In the rows, 128 means zero.
One turn sends every row of this set to another row. A few are shown first. Where does it send the rows asked after them?
J_674: 115, 108, 123, 121, 150, 108, 149, 102, 140, 129, 105, 136, 126, 133, 127, 126, 149, 120, 108
J_903: 120, 134, 143, 134, 123, 178, 128, 140, 118, 136, 128, 89, 126, 126, 102, 131, 138, 116, 147
J_251: 135, 119, 171, 156, 147, 123, 120, 118, 129, 116, 139, 144, 154, 121, 143, 131, 136, 117, 129
J_26: 108, 138, 112, 96, 109, 138, 129, 152, 97, 138, 121, 119, 134, 138, 124, 102, 147, 121, 129
J_771: 142, 111, 127, 140, 125, 127, 149, 141, 134, 115, 163, 115, 116, 110, 157, 115, 142, 121, 156
J_580: 118, 148, 120, 120, 126, 108, 122, 109, 166, 135, 130, 95, 129, 123, 121, 124, 105, 126, 123
J_790: 122, 138, 111, 136, 121, 158, 129, 140, 167, 133, 133, 152, 132, 127, 142, 161, 107, 137, 123
J_269: 87, 137, 116, 131, 117, 150, 131, 146, 112, 134, 104, 115, 97, 126, 130, 129, 105, 137, 161
J_830: 142, 140, 165, 158, 119, 127, 132, 106, 138, 145, 133, 145, 123, 97, 135, 161, 123, 140, 128
J_509: 140, 119, 125, 135, 90, 108, 133, 151, 133, 118, 115, 156, 110, 126, 139, 129, 121, 161, 141
J_564: 119, 141, 126, 114, 115, 77, 135, 138, 114, 128, 131, 148, 132, 126, 147, 137, 118, 137, 112
J_712: 127, 149, 139, 132, 118, 117, 128, 117, 138, 78, 134, 93, 125, 117, 121, 138, 124, 128, 136
J_588: 124, 123, 141, 123, 118, 161, 133, 132, 100, 179, 135, 153, 135, 126, 111, 132, 136, 132, 130
J_869: 109, 141, 139, 132, 137, 155, 129, 133, 85, 126, 133, 157, 125, 120, 151, 95, 138, 138, 142
J_591: 100, 125, 139, 111, 161, 152, 124, 98, 111, 152, 140, 118, 128, 120, 113, 128, 109, 138, 141

J_674 moves to J_771
J_869 moves to J_269
And these:
J_509 moves to J_580
J_712 moves to J_830
J_26 moves to J_903

One turn sends every row of this set to another row. A few are shown first. Where does it send the rows asked after them?
J_857: 116, 109, 158, 122, 129, 122, 135, 135, 94, 111, 135, 126, 123, 138, 110, 139, 131, 131, 110, 193, 83, 122, 148, 129
J_900: 127, 140, 159, 143, 149, 108, 141, 127, 156, 105, 143, 143, 111, 144, 149, 139, 121, 166, 132, 112, 125, 100, 136, 119
J_348: 129, 136, 132, 117, 132, 121, 155, 153, 94, 87, 146, 132, 95, 126, 108, 138, 147, 119, 116, 172, 79, 118, 149, 129
J_98: 125, 135, 127, 123, 123, 117, 168, 154, 86, 92, 144, 132, 98, 130, 112, 126, 149, 122, 105, 169, 81, 111, 140, 134
J_833: 108, 107, 156, 128, 121, 116, 152, 139, 90, 116, 135, 124, 127, 141, 117, 132, 137, 130, 99, 192, 84, 115, 140, 127
J_703: 119, 140, 158, 148, 139, 100, 158, 133, 156, 112, 146, 139, 115, 145, 158, 133, 127, 163, 120, 111, 125, 92, 129, 113
J_399: 128, 139, 114, 145, 120, 112, 151, 138, 153, 111, 122, 128, 115, 102, 152, 114, 126, 161, 102, 104, 131, 126, 131, 112
J_927: 126, 146, 142, 162, 142, 117, 143, 127, 153, 148, 130, 132, 120, 119, 157, 100, 137, 153, 91, 119, 130, 86, 150, 114
J_889: 125, 144, 109, 104, 122, 138, 141, 149, 95, 93, 124, 112, 111, 117, 129, 115, 140, 127, 103, 175, 99, 137, 133, 132
J_615: 133, 114, 141, 161, 136, 105, 169, 116, 154, 106, 120, 139, 117, 97, 149, 138, 132, 137, 109, 109, 110, 123, 145, 107
J_582: 129, 149, 115, 144, 151, 119, 145, 130, 156, 94, 146, 134, 162, 146, 125, 107, 141, 140, 119, 171, 121, 120, 181, 142
J_985: 122, 132, 157, 107, 143, 126, 151, 126, 98, 102, 140, 115, 140, 139, 153, 144, 143, 112, 116, 186, 86, 112, 130, 127
J_487: 115, 104, 159, 165, 131, 101, 140, 123, 144, 123, 126, 150, 115, 131, 130, 130, 115, 171, 113, 120, 119, 112, 144, 118
J_336: 138, 147, 144, 151, 160, 129, 116, 120, 159, 137, 128, 136, 115, 115, 146, 114, 127, 155, 111, 123, 130, 100, 161, 117
J_61: 142, 139, 135, 129, 157, 98, 132, 125, 149, 128, 111, 164, 119, 110, 133, 117, 128, 138, 125, 114, 128, 96, 136, 99
J_770: 134, 152, 143, 114, 143, 137, 138, 140, 110, 135, 144, 102, 128, 123, 133, 118, 149, 113, 92, 193, 95, 100, 160, 121
J_125: 138, 111, 137, 159, 140, 113, 162, 109, 145, 101, 114, 147, 113, 106, 143, 132, 125, 147, 112, 105, 115, 128, 142, 121
J_842: 133, 143, 118, 140, 128, 115, 138, 137, 161, 107, 124, 127, 113, 95, 148, 126, 123, 157, 113, 109, 128, 132, 142, 108
J_88: 143, 139, 134, 89, 147, 125, 161, 130, 102, 120, 107, 129, 114, 145, 108, 108, 141, 113, 101, 178, 110, 107, 131, 122
J_718: 133, 138, 133, 135, 146, 91, 151, 130, 143, 136, 112, 161, 123, 112, 142, 108, 134, 137, 112, 113, 127, 87, 128, 98
J_369: 124, 127, 151, 108, 142, 132, 152, 120, 87, 100, 134, 122, 138, 149, 150, 132, 139, 122, 113, 181, 91, 113, 122, 141
J_701: 140, 145, 134, 115, 142, 147, 136, 126, 91, 131, 132, 113, 124, 139, 127, 101, 141, 129, 89, 183, 101, 101, 148, 145
J_132: 119, 148, 116, 152, 146, 110, 150, 134, 156, 101, 148, 135, 171, 135, 137, 107, 149, 132, 115, 171, 116, 114, 176, 134
J_502: 122, 147, 113, 151, 140, 111, 164, 134, 150, 101, 146, 131, 166, 150, 132, 97, 147, 140, 103, 171, 122, 111, 171, 142
J_486: 111, 107, 163, 165, 130, 96, 141, 130, 155, 124, 133, 143, 118, 123, 133, 140, 120, 162, 114, 127, 114, 111, 150, 104
J_614: 137, 144, 140, 90, 148, 118, 163, 138, 114, 121, 115, 121, 117, 134, 112, 121, 146, 101, 103, 185, 105, 107, 139, 105
J_467: 124, 143, 109, 153, 146, 116, 146, 126, 143, 97, 139, 143, 168, 146, 133, 96, 142, 142, 113, 164, 120, 115, 169, 151
J_793: 118, 148, 113, 107, 119, 129, 149, 156, 102, 97, 131, 106, 116, 110, 135, 121, 148, 118, 99, 178, 95, 133, 136, 121

J_336 moves to J_701
J_842 moves to J_889
J_132 moves to J_582
And these:
J_833 moves to J_486
J_348 moves to J_125
J_718 moves to J_614
J_703 moves to J_985

One turn sends every row of this set to another row. A few are shown first. Where does it send the rows asked after them?
J_184: 89, 115, 104, 96, 138, 127, 161, 114, 111, 106, 102, 177, 133, 80, 140, 134, 137, 147, 127
J_754: 118, 148, 95, 90, 140, 112, 185, 96, 122, 102, 117, 153, 130, 79, 136, 121, 138, 166, 123
J_681: 125, 156, 102, 86, 148, 108, 191, 93, 109, 117, 110, 154, 115, 95, 136, 126, 133, 158, 121
J_932: 134, 129, 88, 86, 134, 95, 167, 109, 130, 111, 110, 140, 139, 73, 159, 140, 143, 164, 103
J_478: 101, 120, 114, 100, 129, 134, 173, 118, 96, 108, 98, 164, 139, 82, 122, 129, 141, 142, 123
J_221: 125, 157, 116, 136, 118, 149, 151, 124, 137, 103, 85, 108, 119, 147, 157, 140, 140, 147, 102
J_512: 101, 125, 112, 101, 143, 135, 166, 106, 117, 102, 105, 158, 146, 77, 124, 123, 143, 152, 122
J_33: 79, 157, 103, 65, 135, 113, 146, 134, 142, 97, 76, 141, 84, 110, 158, 155, 152, 157, 94
J_859: 124, 138, 108, 91, 138, 109, 190, 99, 122, 104, 113, 167, 115, 83, 144, 119, 152, 163, 123
J_695: 117, 176, 114, 82, 97, 132, 116, 145, 120, 138, 80, 141, 134, 125, 155, 126, 148, 162, 116
J_815: 111, 108, 111, 93, 132, 119, 140, 123, 115, 111, 98, 139, 149, 80, 141, 151, 152, 129, 88
J_664: 115, 179, 98, 92, 110, 131, 133, 149, 117, 146, 76, 139, 113, 140, 151, 135, 148, 164, 125
J_347: 93, 130, 114, 92, 140, 139, 167, 109, 101, 113, 98, 165, 139, 92, 116, 126, 139, 135, 118
J_510: 133, 172, 115, 127, 125, 132, 147, 128, 124, 127, 56, 135, 127, 142, 162, 137, 132, 167, 103
J_381: 102, 118, 120, 97, 138, 130, 171, 110, 116, 109, 101, 176, 135, 80, 132, 119, 154, 151, 121
J_507: 132, 170, 128, 133, 108, 131, 153, 121, 109, 127, 56, 143, 109, 126, 155, 118, 144, 158, 121
J_739: 125, 129, 104, 91, 144, 89, 155, 105, 124, 103, 121, 144, 115, 76, 166, 143, 149, 163, 110
J_645: 70, 147, 111, 72, 134, 126, 157, 124, 140, 104, 77, 132, 78, 115, 165, 147, 151, 160, 96
J_866: 70, 148, 115, 80, 135, 124, 154, 129, 132, 104, 57, 148, 85, 109, 163, 150, 144, 164, 93
J_83: 142, 134, 98, 88, 138, 88, 165, 106, 123, 114, 109, 127, 125, 83, 160, 151, 145, 150, 91
J_991: 134, 170, 122, 126, 125, 132, 136, 143, 120, 128, 59, 131, 104, 131, 156, 148, 144, 168, 114
J_173: 68, 152, 112, 69, 132, 120, 147, 129, 135, 107, 69, 140, 85, 109, 164, 146, 152, 163, 92
J_599: 106, 170, 102, 92, 100, 132, 118, 122, 138, 136, 72, 123, 134, 140, 145, 120, 149, 154, 110
J_242: 119, 160, 101, 87, 88, 146, 142, 135, 140, 117, 111, 109, 117, 137, 160, 132, 150, 146, 121
J_426: 71, 144, 114, 82, 137, 130, 164, 124, 137, 101, 66, 139, 78, 113, 165, 151, 143, 163, 97
J_283: 135, 123, 98, 86, 128, 93, 170, 108, 131, 108, 114, 150, 123, 76, 164, 136, 160, 158, 100
J_459: 114, 156, 94, 105, 97, 141, 145, 113, 152, 117, 89, 101, 117, 145, 151, 132, 146, 144, 111
J_706: 143, 131, 105, 85, 133, 88, 164, 111, 115, 116, 119, 128, 124, 80, 159, 141, 153, 159, 108
J_140: 117, 176, 114, 119, 110, 132, 134, 116, 127, 126, 46, 139, 128, 133, 142, 123, 135, 167, 109
J_261: 136, 155, 111, 134, 94, 135, 166, 119, 127, 108, 84, 112, 99, 131, 165, 129, 150, 141, 115
J_908: 115, 107, 107, 97, 138, 118, 148, 119, 125, 112, 99, 144, 156, 68, 146, 142, 149, 152, 102
J_658: 133, 171, 131, 124, 109, 143, 143, 136, 115, 116, 53, 150, 121, 121, 155, 135, 129, 170, 118
J_201: 113, 164, 116, 101, 95, 133, 128, 135, 110, 148, 70, 143, 129, 130, 153, 112, 156, 149, 121
J_499: 109, 132, 105, 90, 152, 111, 178, 98, 117, 113, 116, 164, 113, 86, 152, 130, 136, 165, 136
J_699: 104, 109, 101, 96, 129, 107, 138, 121, 118, 97, 107, 157, 134, 70, 154, 148, 149, 145, 101
J_722: 103, 168, 90, 101, 95, 150, 143, 147, 128, 118, 100, 122, 105, 143, 144, 138, 153, 140, 121
J_245: 120, 110, 114, 95, 122, 110, 141, 128, 105, 108, 101, 143, 146, 72, 142, 146, 155, 142, 96
J_596: 76, 146, 107, 74, 137, 121, 148, 140, 137, 104, 57, 152, 91, 108, 157, 160, 142, 156, 97
J_926: 75, 144, 117, 80, 150, 133, 161, 130, 140, 103, 62, 146, 84, 115, 153, 157, 142, 156, 108
J_470: 79, 155, 114, 74, 147, 124, 159, 125, 145, 97, 81, 134, 76, 116, 153, 151, 150, 158, 105
J_412: 113, 185, 97, 98, 108, 131, 134, 135, 120, 136, 77, 141, 137, 147, 152, 122, 140, 160, 106
J_782: 105, 169, 95, 104, 102, 146, 139, 130, 133, 113, 105, 114, 128, 151, 148, 125, 150, 141, 106
J_613: 114, 103, 111, 90, 127, 114, 152, 121, 126, 112, 102, 160, 145, 73, 151, 138, 163, 145, 99
J_624: 115, 149, 98, 101, 82, 135, 139, 133, 128, 130, 98, 114, 118, 135, 162, 123, 163, 131, 115
J_948: 122, 157, 113, 136, 110, 149, 145, 143, 128, 99, 82, 114, 96, 134, 149, 151, 150, 145, 111
J_291: 135, 157, 119, 126, 102, 154, 168, 125, 136, 98, 86, 118, 103, 132, 161, 141, 133, 152, 122
J_394: 126, 140, 105, 88, 139, 112, 194, 102, 104, 118, 115, 150, 116, 92, 137, 125, 139, 159, 133
J_463: 127, 163, 107, 133, 108, 141, 159, 108, 143, 107, 60, 117, 112, 139, 150, 134, 131, 156, 110

J_201 moves to J_624
J_184 moves to J_699
J_242 moves to J_291
And these:
J_512 moves to J_908
J_381 moves to J_613
J_412 moves to J_782
J_394 moves to J_478
J_926 moves to J_596
J_459 moves to J_463
J_347 moves to J_815
J_722 moves to J_948
J_866 moves to J_173

One turn sends every row of this set to another row. A few are shown first. Where does it send the rows asked after them?
J_653: 148, 102, 99, 142, 120, 111, 116, 108, 135, 119, 158, 105, 117, 159, 126, 132, 142, 107, 101, 137, 135, 119, 161, 126, 98, 129, 146, 147, 166, 154, 146, 157
J_521: 165, 128, 114, 158, 131, 103, 111, 101, 142, 146, 103, 90, 120, 141, 152, 106, 123, 101, 92, 106, 143, 115, 119, 117, 138, 129, 131, 137, 153, 141, 145, 126
J_39: 156, 107, 137, 158, 96, 118, 115, 120, 128, 192, 127, 148, 92, 146, 126, 126, 134, 75, 158, 146, 149, 138, 132, 150, 116, 123, 143, 114, 124, 153, 126, 97
J_882: 130, 90, 127, 137, 85, 129, 120, 113, 111, 168, 164, 124, 102, 160, 116, 121, 133, 101, 154, 163, 132, 146, 143, 145, 115, 97, 164, 130, 142, 153, 137, 116
J_843: 157, 112, 117, 135, 99, 126, 130, 120, 109, 183, 111, 118, 92, 118, 119, 106, 125, 125, 137, 141, 162, 140, 132, 119, 127, 102, 184, 104, 131, 153, 139, 99
J_280: 162, 106, 132, 177, 123, 79, 113, 116, 88, 144, 118, 112, 116, 124, 148, 134, 138, 149, 113, 94, 173, 131, 115, 108, 101, 142, 145, 121, 143, 128, 144, 121
J_826: 123, 125, 136, 148, 150, 77, 114, 118, 124, 147, 94, 100, 104, 148, 117, 104, 132, 118, 120, 128, 129, 139, 123, 155, 127, 125, 98, 135, 171, 165, 107, 123
J_34: 167, 114, 133, 178, 126, 79, 101, 121, 82, 130, 102, 100, 105, 129, 154, 123, 147, 149, 110, 108, 160, 128, 103, 124, 106, 137, 133, 131, 145, 121, 147, 129
J_175: 161, 134, 115, 157, 132, 85, 132, 99, 150, 153, 124, 95, 122, 139, 142, 110, 120, 110, 93, 103, 149, 118, 129, 114, 141, 123, 146, 132, 157, 156, 136, 114
J_80: 153, 104, 96, 149, 121, 116, 88, 106, 124, 111, 141, 100, 121, 155, 137, 127, 144, 96, 101, 132, 130, 120, 147, 127, 104, 131, 136, 152, 158, 141, 154, 160
J_679: 159, 96, 112, 146, 123, 111, 95, 100, 132, 113, 145, 101, 117, 157, 129, 126, 132, 100, 101, 124, 135, 119, 159, 134, 109, 113, 139, 147, 153, 147, 140, 165
J_622: 168, 126, 119, 157, 132, 99, 116, 91, 138, 139, 114, 90, 123, 140, 141, 103, 118, 114, 88, 96, 149, 118, 136, 125, 137, 109, 141, 132, 144, 146, 139, 133
J_868: 129, 119, 139, 151, 142, 66, 127, 126, 133, 157, 115, 106, 105, 145, 125, 116, 129, 115, 130, 136, 134, 136, 118, 153, 125, 151, 100, 128, 175, 168, 108, 115
J_700: 147, 89, 124, 170, 95, 138, 120, 122, 89, 172, 137, 124, 104, 116, 126, 96, 142, 130, 136, 143, 165, 138, 121, 126, 100, 114, 180, 100, 122, 150, 147, 113
J_865: 135, 123, 156, 159, 100, 114, 141, 118, 117, 194, 114, 132, 89, 148, 123, 103, 151, 103, 150, 140, 150, 138, 110, 148, 123, 108, 156, 115, 147, 160, 117, 96
J_424: 129, 119, 92, 159, 134, 87, 100, 132, 90, 112, 112, 85, 106, 128, 121, 113, 153, 147, 119, 141, 134, 146, 130, 137, 103, 124, 129, 145, 173, 160, 138, 135
J_939: 147, 129, 141, 141, 105, 109, 132, 121, 113, 199, 102, 134, 84, 146, 117, 115, 147, 105, 146, 140, 153, 136, 118, 137, 126, 105, 160, 110, 141, 154, 128, 87
J_640: 155, 94, 112, 167, 104, 134, 119, 133, 93, 172, 126, 135, 92, 123, 116, 107, 145, 128, 136, 157, 160, 134, 133, 128, 94, 114, 175, 101, 118, 148, 153, 109
J_773: 131, 126, 126, 150, 137, 80, 115, 125, 130, 142, 92, 92, 100, 147, 136, 116, 128, 113, 130, 137, 125, 140, 119, 153, 132, 140, 100, 150, 178, 163, 113, 125
J_15: 137, 95, 114, 147, 105, 116, 120, 133, 90, 165, 149, 136, 82, 158, 101, 116, 158, 123, 147, 179, 137, 134, 137, 144, 97, 102, 164, 115, 131, 143, 149, 110
J_867: 156, 85, 159, 172, 125, 89, 97, 114, 106, 136, 113, 125, 99, 165, 143, 143, 131, 113, 132, 115, 149, 128, 132, 148, 97, 144, 101, 142, 143, 129, 122, 147
J_91: 144, 90, 152, 157, 87, 127, 115, 112, 120, 186, 144, 139, 102, 145, 133, 118, 130, 78, 160, 147, 150, 145, 124, 153, 113, 127, 146, 118, 129, 152, 124, 111
J_644: 143, 112, 132, 144, 95, 128, 138, 110, 110, 187, 118, 108, 106, 133, 126, 98, 126, 125, 137, 134, 157, 143, 121, 122, 132, 92, 183, 113, 139, 157, 135, 99
J_544: 122, 114, 101, 154, 134, 81, 112, 137, 88, 122, 128, 104, 108, 121, 110, 116, 160, 150, 116, 136, 144, 142, 132, 131, 86, 137, 135, 124, 176, 165, 134, 136
J_662: 147, 91, 118, 131, 90, 118, 111, 120, 118, 169, 155, 130, 94, 152, 116, 128, 125, 92, 158, 169, 132, 146, 148, 149, 119, 108, 156, 123, 128, 149, 136, 109
J_518: 160, 95, 150, 159, 119, 86, 95, 117, 106, 128, 119, 116, 94, 162, 151, 146, 143, 106, 135, 130, 140, 127, 120, 150, 100, 153, 106, 149, 156, 125, 130, 150
J_672: 127, 99, 126, 163, 98, 124, 124, 131, 87, 160, 152, 131, 93, 149, 109, 104, 167, 129, 145, 168, 144, 141, 129, 144, 90, 102, 170, 115, 140, 154, 143, 117
J_122: 118, 114, 102, 154, 143, 86, 99, 124, 88, 118, 117, 95, 106, 133, 103, 108, 155, 145, 115, 137, 136, 138, 136, 145, 99, 115, 125, 132, 173, 165, 129, 141
J_811: 161, 102, 134, 189, 129, 85, 97, 115, 81, 133, 103, 108, 108, 131, 141, 128, 139, 151, 116, 96, 170, 127, 118, 131, 96, 129, 129, 126, 135, 128, 142, 133
J_17: 155, 78, 155, 158, 119, 88, 110, 117, 116, 145, 140, 125, 106, 166, 148, 156, 126, 112, 133, 126, 150, 124, 133, 140, 96, 161, 110, 142, 150, 128, 131, 143

J_865 moves to J_644
J_867 moves to J_826
And these:
J_175 moves to J_280
J_939 moves to J_843
J_424 moves to J_80

